In the data rows, the value 128 means zero.
Here is a table of points, one per row:
[122 171  96 108 103 117 119 125 112 119 154 110 136 130 112 121 119  98
 106 101 124  94 120 171 161 107 125 113 116 111 118 115 144 105 119 127
 131 131 131 121 121 189 121 123 126 136 135 120  96]
[154 190 106 100 114 134 123 106 122 128 129 108 115 149 109 111 100 111
 145 175 130 112 128 120 170 115 112 108 104 115 141 112 154 102 108 129
 138 116 143 117 124 140 135 120 100 136 143 111  92]
[138 137  98 149 107 150 118 123 131 143 117 111 109 157 120 134 130 111
  90 108 136 133 118 225 133 108 100  98 112  93 119 124 130 132 110 140
 121 141 127 114 144 122 121 156 141 131 113 113  91]
[106 105 112 111 118 111 174 115  99 133 134 204 119 116 120 132 123 126
 161  97 144 117 111 100 135 121  98 127 185 117 138 129 112 141 120 124
 100 128 137 158 159 109 112 102 139 118 112 191 255]
[124 128 168 101 130 122 104 104 137 161 126 105 158 111 141 120 124 105
 177 165 140 232 119 119 109 118 185  99 136 124 113 137 119 129 105 122
 103 123 125  99 123 115 119 183 143 130 130 127 102]
[141 134 158  91 163 101 124 165 117 130 118  93  93 171  92 155 127 107
  90 124 142 132 146 121 160 207 103 138  92 222 156 118 125 199 181 114
 160 156 115 152 130  91 147 128  99 121 108 121 117]
[162 138 165 190 117 146 123 178 234 118 137  98 115 133 136 147 124 122
 107 109 122  86 137 125 124 102 178  88 108 108 110 140 132 102 122 119
 229 122 163  91 116 117 143 169 120 163 105 122 102]
[143 109 230 115 140 116 106  99 138 136 155  92 135  99 167 127 138  97
 103 102 141 106 111 134 114 155  99 102 159  84 102 151 128 166 117 118
  98 135 113 116 133  91 136 132 146 101 128 136  94]
[118 112 118 146 255 114  96 121  75  98 101  96 153 110 103 144 125 164
 136 255 120 112 136 108 171 203 180 255 109 113 156 134 141 102 151 103
 248 109 107 110 120 104 143 116 101 132 124 159 110]
[125 112 137 129 144 139  93 108 141 154 118  95 143 103 125 131 112  96
 117 116 131 176 110 118 108 159 121  95 160  91  93 160 114 150 107 119
  99 120 125 113 123 101 145 146 142 117 136 153 133]
[137 129 107 158  98 136 105 151  98 113 117 116 124 125 132 123 124 111
  97  97 130 104 133 222 107  95 115 104 126 102 110 117 128  96 132 138
 145 116 148 110 114 190 114 110 139 136 137 108 153]
[128 105 141 255 154 135 105 116 131 126 125 112 180 104 108 124 111 105
  89 145 113 102 138 128 113 129 101  86 115  91 100 141 118 102 104 119
 196 115 117  93 117 141 143 141 118 130 178 113 112]
[122 145  89  95 130 120  86 144 157 109 108 155 139 100  93 118  99 155
 106 147 130  90 136 109 175 104 101 125 114 134 140 130 128  98 108 133
 105 123 144 110 126 134 130 108 147 148 156 116 161]
[154 139 101 135 109 158 108 121 110 132 128 117 138 126 169 115 120  98
 114 125 140 123 113 133 139 100 141 105 119 161 133 126 130 103 111 138
 102 124 132 116 118 162 124 139 148 143 114 120  96]
[164 147 114 127 103 129 103 125 156 162 160 112 137 137 117 129 141 132
 162 162 159 101 124 125 119 111 142 101 123 132 126 127 124 116 112 121
 115 114 134 103 120 140 123 148 154 136 115 119  94]
[145 128 123  87 147 118 103 127  88 161 165 110  82 132 114 144 165 144
  91 149 131 147 146 105 127 160  98 138 115 170 170 132 121 166 112 134
 115 154 124 105 126  94 147 115 100 134 113 130 109]
[139 113 183 133 137 154 101 121 151 158 157 103 179 112 150 124 140 122
 144  93 136 121 129 102 103 124  96 107 138 150 107 141 127 109 102 119
 123 105 119 127 119 114 138 117 134 118 115 121  96]
[147 140  93 227 110 135  91 110 101 135 101 144 117 112 104 127 103 125
 141 117 122 101 119 147 129 104  97 104 111 103 133 119 123 104 110 119
 146 111 140  91 125 202 157 117 147 152 156 109 120]
[108 125 133 114 117 122 122 149 119 118 116 142 138 132 110 119 112  97
 104 101 133 148 114 117 124 116 134 132 124 117 129 136 115 119 106 123
 102 148 125 144 112 117 109 112 120 136 111 133 163]
[184 134 113 151 104 127  86 113 114 113 139 103 113 155 117 128 158 150
 167  84 135 143 112 152 112 101 183 104 127 156 109 109 184 116 121 149
 133 136 129 119 130 145 114 157 146 110 114 107 114]
[100 105  93 180  99 108 201 144 112  98 109 157  93 104 132 120 114 104
  84  94 118  92 126 162  97 119 112 119 159 107 107 127 103 113 125 132
 128 139 153 205 131 140 111 102 165 128 136 123 118]
[110 114 115 107 109 114 157 150  98 109 106 143  86 115 122 129 135 126
 100 110 132 115 103 120 123 115 138 110 129 124 126 122 112 133 142 121
 101 125 118 181 145 114 105 113 146 120 112 132 124]
[120  96 155 137 104 123 120 123 115 190 121 115 142 113 149 112  95 109
 172 108 122 117 158 104 107 166  88 110 162 141 160 146 100 101  95 151
  96 112 107 143 126 145 121 100 113 130 119 207 199]
[ 97  96 136  87 113 107 105 166 192 106 107 135  93 124 130 142 162 115
  91  88 121 133 136 127 108 139  93 158 158 170 158 131 122 242 249 140
 104 153 122 255 165  98 115  94 137 114 103 156 136]
[122 111 106  94 156 115 100 110 186 160 105 123 185 113 138 120 102 113
 116 143 106 172 127  96 132 149 102  92 128  89 148 134 118  96  89 118
 106 122 115 100 112 159 137 109 115 116 171 123 104]
[122 116 104 173 152 153  94 106 114 139 111 140 181 112  91 119  96 149
 182 130 101 106 159  94 117 121 100 139 122 110 154 148 105 109  93 120
 111 130 129  91 119 140 151 136 135 155 183 126 121]
[136 132 105 138 116 159 102 106 103 151 129 120 129 122 128 113 112 110
 122 102 125 140 127 126 120 107 120  99 136 132 141 141 119 107 110 129
 114 111 136 106 116 154 125 136 153 138 125 127  93]
[105 108  95 108 189 102 143 111 255  99 103 255  97 115 122 122 129 167
 102 237 117 100 123 104 113 151  85 255 135 146 105 129 122 101 177 120
 149 109 127 144 136 104 152  97  94 102 168 138 137]
[132 154 110  91 143 107 108 155 145 130 137 112  96 131 118 150 151 162
 109 156 135 203 117 131 131 157 141 100 110 113 106 119 158 197 102 146
 104 137 128  95 154  99 126 217 110 120 113 107  97]
[100  96 106 106 123 100 199 121 138 122 109 169  94 103 115 124 113 130
 115 107 120 126 112  96 150 136 102 146 141 137 127 125 113 128 151 129
  94 145 126 149 153 108 126  88 104 127 110 161 161]
[114 164  96  96 104 134 166 122  91 105 121 145 105 130 100 124 111 141
 106  94 117 107 112 201 108 126 109 121 115 109 146 114 136 107 131 122
 118 133 115 121 116 152 118 118 119 122 172 104 168]
[102 109 118 115 141 142  97 111  87 113 116 143 144 117 104 129 103 139
 118 151 106 100 176  88 123 135  99 114 106 112 131 129 115 100 104 102
 146 113 123  98 103 135 150 118 108 148 172 121 126]
[110 122 111 130 104 116 170 174 109 103 120 135  92 183 174 141 128 168
 118  92 119 108 106 164 117 106 141 114 118 155 125 116 132 137 117 147
 108 139 115 126 133 112 107 173 123 115 112 121  90]
[170 163 128 124 106 173 118 138 108 108 141 113 121 172 109 129 144 121
 217 103 145 130 122 153 122 114 213 101 107 147 115 109 176 129 120 146
 116 128 132 114 130 136 122 140 140 122 124 109  89]
[139 108 111 134 135 116 104 121  86 132 147 157 172 109 132 117 119 149
 214 223 117 117 147  91  94 124  82 115 145 151 136 150 112 100  92 125
 130 114 120 107 125 156 145  96 131 118 151 127 138]
[132 121 105 156 112 142 101 121 164 133 181 103 161 142 138 111 116 115
 133  95 127 115 115 133 155 107 131  99 129 124 109 134 124 102 120 138
 148 125 133 115 127 169 110 117 128 131 111 124  95]
[121 157  90 100 111 122 153 121 100 113 141 116 117 136 118 133 112 131
 101 103 143 123 109 134 143 127 141 128 116 109 118 114 140 123 122 128
 116 158 115 134 124 112 115 149 104 112 132 111 162]
[100  95  98  96 159  96 148 127 176 110 111 249  95 115 111 130 122 155
 117 114 134 131 118  95 228 168  89 194 157 106 170 125 128 118 212 116
  88 118 137 157 147  97 122  92  95 110 108 159 118]
[118 126 125 107 185 117 105 106  95 106  97 137 174 113 101 137 126 176
 109 203 116 110 201  97 136 118 171 168  98 110 127 139 127 107 107 104
 195 108 115  98 116 110 157 104 105 141 130 132 114]
[142 117 180 125 108 153 107 122 114 137 140 102 116 161 177 120 123 107
 182 101 143 221 116 135 138 101 165 100 124 114 122 132 122 115 117 128
 106 130 141 107 122 127 128 160 139 130 110 117 109]
[144 179 175 116 125 151 111 138 121 124 127 103 112 154 127 132 146 114
 147 135 148 212 113 101 135 111 174 112 119 117 115 116 154 124 106 127
  97 126 146 107 124 121 118 178 101 122 110 109 109]
[102 140 150 192 108 139 170 181 125 117 133 114 100 136 126 125 129 111
 122  98 129 162 113 113 108  95 174 121 110 136 108 117 129 132 123 131
 112 127 127 141 119 116 117 139 109 119 111 132 138]
[131 125 129 116 136 134  98 109  89 132 123 116 180 128  95 123 119 143
 149 215 110 117 139 101 104 130 139  99 122 130 121 138 115 105 109 122
 121 136 140 104 122 112 152 117 126 133 131 129 108]
[120 143  91 184  99 112 155 147  99 109 143 135  96 155 133 119 141 116
  81  99 120 116 120 195 105 124 130 107 119 122 123 120 126 112 112 130
 118 123 117 123 126 152 114 127 145 129 141 108 131]
[144 103 132 139 116 142 102 113 179 134 135 109 160 134 183 125 139 149
 186 193 124 102 136 100 103 118  91 104 146 171 128 137 115 109 117 119
 122 116 126 115 123 107 131 105 141 111 112 133 121]
[124 170 143  93 122 124 175 125  98 109 135 107 103 133 103 142 133 137
 113 100 148 144 114 113 109 127 134 170  99 146 147 119 154 150 128 143
 125 140 127 140 140 101 120 156 106 118 123 107 182]
[148 132  87  98 111 116 100 120 180 135 163 102 112 136 175 127 148 118
 101 106 116 166 118 180 111 110 106 103 129 120 128 117 114 123 104 145
 118 124 130 105 126 123 116 152 169 145 118 123  88]
[129 142 102 115 102 134 121 129 116 124 139 139 148 127 140 111 113 118
 110 102 125 108 125 208 123 105  95 104 118 118 118 120 118  99 114 129
 146 135 141 120 113 241 121 112 129 139 140 121 116]
[111 118 118  91 182 104 255 133  98 107 115 147 104 126  94 139 195 202
 114 129 162 110 111  96 173 145  98 178 145 126  98 121 170 129 255 128
  92 122 147 180 141 105 121 102  94 108 136 113 248]
[105 100 255 110  98 115  93 162 129 233 131 129 103 131 255 138 110 114
 122 102  99 133 161 112  97 219 101 126 161 182 137 117 114 255 217 179
 106 158 124 208 153 106 107  99 192 130 107 182 193]
[144 126 163 133 137 149 114 115  99 129 136 120 170 127  91 126 107 141
 159 216 121  90 146  98 118 132 102 113 112 141 125 131 120 105 100 116
 112 115 124 104 119 114 158 132 107 155 135 117 114]
[123 142 117 125 109 169  97 118 132 138 161 104 115 142 137 122 137 115
 178  97 129 159 127 140 154 100 137  97 120 125 138 120 134 103 119 127
 119 141 144 105 126 136 122 155 164 125 114 115 109]
[147 112 208  93 184 133  93 109 102 102 101 101 202 118 105 148 230 127
  98 110 126 106 186 105 178 136 255 255 106 147 149 142 154 133 169 101
 255 103 104 113 134  96 159 122 115 122 121 134 100]
[107  99 122 133 105 114 255 122 147 115 117 122 100 136 133 144 128 136
 109  94 123 146 110 126  97 150 124 132 227 123 127 121 107 255 148 135
 102 149 114 255 154 113 110 106 152 118 114 154 208]
[107 157 107 133 113 123 136 148  92 119 125 136 121 114 141 124 158 134
 194 108 136 124 110 119 130 110 175 116 117 138 147 121 133 126 109 137
 103 146 126 134 120 116 110 139 113 135 118 109 148]
Along one direction, these points spread out more than along any other. How many in every 100 of the points above lie lower along it than each point below? Answers are rounded to whole numbers. More than half of the points above lie lower than the first one.
[129 142 102 115 102 134 121 129 116 124 139 139 148 127 140 111 113 118
 110 102 125 108 125 208 123 105  95 104 118 118 118 120 118  99 114 129
 146 135 141 120 113 241 121 112 129 139 140 121 116] 71
[110 122 111 130 104 116 170 174 109 103 120 135  92 183 174 141 128 168
 118  92 119 108 106 164 117 106 141 114 118 155 125 116 132 137 117 147
 108 139 115 126 133 112 107 173 123 115 112 121  90] 29
[132 154 110  91 143 107 108 155 145 130 137 112  96 131 118 150 151 162
 109 156 135 203 117 131 131 157 141 100 110 113 106 119 158 197 102 146
 104 137 128  95 154  99 126 217 110 120 113 107  97] 42
[170 163 128 124 106 173 118 138 108 108 141 113 121 172 109 129 144 121
 217 103 145 130 122 153 122 114 213 101 107 147 115 109 176 129 120 146
 116 128 132 114 130 136 122 140 140 122 124 109  89] 93
[139 113 183 133 137 154 101 121 151 158 157 103 179 112 150 124 140 122
 144  93 136 121 129 102 103 124  96 107 138 150 107 141 127 109 102 119
 123 105 119 127 119 114 138 117 134 118 115 121  96] 51
[108 125 133 114 117 122 122 149 119 118 116 142 138 132 110 119 112  97
 104 101 133 148 114 117 124 116 134 132 124 117 129 136 115 119 106 123
 102 148 125 144 112 117 109 112 120 136 111 133 163] 25
[136 132 105 138 116 159 102 106 103 151 129 120 129 122 128 113 112 110
 122 102 125 140 127 126 120 107 120  99 136 132 141 141 119 107 110 129
 114 111 136 106 116 154 125 136 153 138 125 127  93] 82
[124 170 143  93 122 124 175 125  98 109 135 107 103 133 103 142 133 137
 113 100 148 144 114 113 109 127 134 170  99 146 147 119 154 150 128 143
 125 140 127 140 140 101 120 156 106 118 123 107 182] 18
[131 125 129 116 136 134  98 109  89 132 123 116 180 128  95 123 119 143
 149 215 110 117 139 101 104 130 139  99 122 130 121 138 115 105 109 122
 121 136 140 104 122 112 152 117 126 133 131 129 108] 76
[144 179 175 116 125 151 111 138 121 124 127 103 112 154 127 132 146 114
 147 135 148 212 113 101 135 111 174 112 119 117 115 116 154 124 106 127
  97 126 146 107 124 121 118 178 101 122 110 109 109] 62
[118 112 118 146 255 114  96 121  75  98 101  96 153 110 103 144 125 164
 136 255 120 112 136 108 171 203 180 255 109 113 156 134 141 102 151 103
 248 109 107 110 120 104 143 116 101 132 124 159 110] 40
[100 105  93 180  99 108 201 144 112  98 109 157  93 104 132 120 114 104
  84  94 118  92 126 162  97 119 112 119 159 107 107 127 103 113 125 132
 128 139 153 205 131 140 111 102 165 128 136 123 118] 20
[164 147 114 127 103 129 103 125 156 162 160 112 137 137 117 129 141 132
 162 162 159 101 124 125 119 111 142 101 123 132 126 127 124 116 112 121
 115 114 134 103 120 140 123 148 154 136 115 119  94] 89
[100  96 106 106 123 100 199 121 138 122 109 169  94 103 115 124 113 130
 115 107 120 126 112  96 150 136 102 146 141 137 127 125 113 128 151 129
  94 145 126 149 153 108 126  88 104 127 110 161 161] 11
